grid = 68.1,31.9,-8.6,25.9,37.7,58.6,-72.8,-27.0,-53.2,16.6,3.7,53.2
The entry just right of -53.2: 16.6
The entry just right of -27.0 is -53.2
Which number is the entry just right of the largest entry?
Answer: 31.9

A =
[[776 531 646 742 448 664 473 750 508 889]
 [793 542 575 695 447 595 530 713 555 848]
 [641 671 597 678 475 664 465 746 609 952]
 [627 808 409 663 432 441 869 327 510 670]
 [166 927 670 835 588 599 439 490 443 725]
 [891 454 517 699 511 533 600 684 572 731]
 [765 567 566 675 466 591 545 702 580 825]
 [398 844 418 592 602 482 479 831 945 783]
 [565 632 867 861 607 746 386 752 401 745]
 [340 890 427 651 597 462 657 586 757 655]
 [687 698 468 518 501 520 588 706 789 787]
 [674 635 511 636 564 545 509 789 711 776]]
Indices start at 1.
The entry in row 3 and column 1?
A: 641
The entry in the top-left corner?
A: 776
The entry just left of 465: 664
The top entry of the column that holds the largest entry: 889
The bottom-left entry is 674
The entry just right of the smallest entry: 927
The entry directly above 869?
A: 465
The entry directly above 641: 793
The entry just left of the largest entry?
A: 609
The entry at row 1, column 3 is 646
The entry just right of 675?
A: 466
The entry directly below 520 is 545
The entry directly above the smallest entry is 627
The entry just left of 945?
A: 831
The maximum -> 952
The entry in row 3 and column 3?
A: 597
The entry just left of 468 is 698
The entry directly below the smallest entry?
A: 891
The entry at row 1, column 2 -> 531
The minimum -> 166
The entry directly below 671 is 808
The entry just left of 609?
A: 746
The entry directly below 580?
A: 945
The bottom-right entry?
A: 776
The entry directly below 757?
A: 789
The entry directly above 783 -> 825
The entry in row 2 and column 3 -> 575
The entry directly below 439?
A: 600
The entry just left of 711: 789
The entry in row 2 and column 2?
A: 542

[[ -9.8  29.2 -20.4  35.9  25.2   6.1]
 [-38.1  29.1 -56.1  48.3  68.4   6.5]
 [-46.7  21.1 -59.3  77.3  42.0 -42.6]]
Counting starts at 1.
Which number is the entry in row 1 and column 1? -9.8
The bottom-right entry is -42.6
Which number is the entry in the top-right corner? 6.1
Which number is the entry just left of 48.3? -56.1
Which number is the entry in row 2 and column 1? -38.1
Which number is the entry just left of 21.1? -46.7
Which number is the entry in row 3 and column 3? -59.3
The top entry of the column that holds the smallest entry: -20.4
The entry at row 1, column 2 -> 29.2
The entry just right of the smallest entry: 77.3
The entry directly above the largest entry: 48.3

data = [[-54.651, 59.275, -96.372, 4.366, -71.401], [-36.231, -56.213, -105.024, 59.826, -23.447], [126.383, -18.593, 16.458, 61.271, -29.882], [26.589, -25.126, 158.296, 61.490, -74.108], [-9.141, 37.700, 2.204, 78.997, 5.180], [2.963, -4.293, -65.417, 25.126, 87.027], [46.453, 0.084, -89.481, -71.425, 3.270], [-78.719, 84.223, -3.548, -198.495, 89.657], [11.504, 25.208, 271.059, -46.626, 59.567], [-41.943, 0.793, -28.377, -206.164, 59.185], [27.515, 146.856, -98.387, 177.631, -143.799], [-58.513, -82.856, -39.261, -76.317, 170.706], [-120.911, -106.139, 12.653, -114.175, 99.194]]
Which number is the largest entry? 271.059
Which number is the minimum? -206.164
The entry just right of 177.631: -143.799
The 2nd smallest entry: -198.495
The first entry in reading order: -54.651
Which number is the entry just right of -56.213? -105.024
The entry just left of the smallest entry is -28.377
The 5th entry in reading order -> -71.401
Which number is the entry just left of the largest entry? 25.208
Which number is the third entry in reading order? -96.372
The entry just right of 25.126 -> 87.027
The entry just right of 0.084 -> -89.481
Which number is the second entry in reading order? 59.275
The 4th entry in reading order -> 4.366
Which number is the entry just right of -120.911? -106.139
The second largest entry is 177.631
Which number is the entry just left of -106.139? -120.911
Which number is the entry just left of 25.126? -65.417

Read these off the grid that follows.
1) Give the entry directly below 18.0.
2) Give the entry just right of the centre entry.
3) Give the last entry, reading row by row.
4) Give the entry just left of -29.3.
5) Give the entry directly above the centre entry.
6) Give the top-right entry.
7) Give the entry directly above -22.3.
8) Give the largest entry in the last row.
-55.3,-13.0,2.1,18.0,-0.2,47.2,57.0,-11.9,-6.5
-59.7,2.4,17.4,-17.9,-9.9,-5.7,77.3,-2.6,9.6
-4.8,2.9,-8.7,-21.8,-1.6,72.0,-25.6,-43.0,-6.7
2.6,-30.2,-22.0,11.1,26.0,69.1,11.3,-1.1,-10.2
-8.1,-8.0,0.0,-37.4,22.6,-17.5,-22.3,-19.2,54.9
8.4,-21.9,-5.8,48.8,15.2,-13.4,-10.5,41.5,-12.7
-27.3,-0.6,0.5,13.0,-6.3,71.0,3.9,-40.8,-13.8
-29.7,-6.1,0.8,-27.4,1.0,-29.9,74.8,41.7,12.4
-28.9,0.0,32.8,-1.4,11.2,-29.3,-26.5,-28.8,59.8
-55.8,-7.0,33.9,15.6,12.7,-0.2,-26.5,-43.0,61.3
-3.6,-6.1,-7.3,28.3,0.6,65.9,-14.8,-28.0,-13.8
-59.7,-21.0,30.4,33.9,22.4,13.6,-13.5,-36.2,61.0
-30.4,-24.9,-16.2,14.2,10.3,7.2,78.1,38.5,-13.0
-18.6,8.7,26.2,-37.4,-9.9,-29.9,-15.0,-27.7,30.5
-18.1,-30.2,-22.0,9.2,25.5,19.2,55.4,30.7,0.4
1) -17.9
2) -29.9
3) 0.4
4) 11.2
5) -6.3
6) -6.5
7) 11.3
8) 55.4
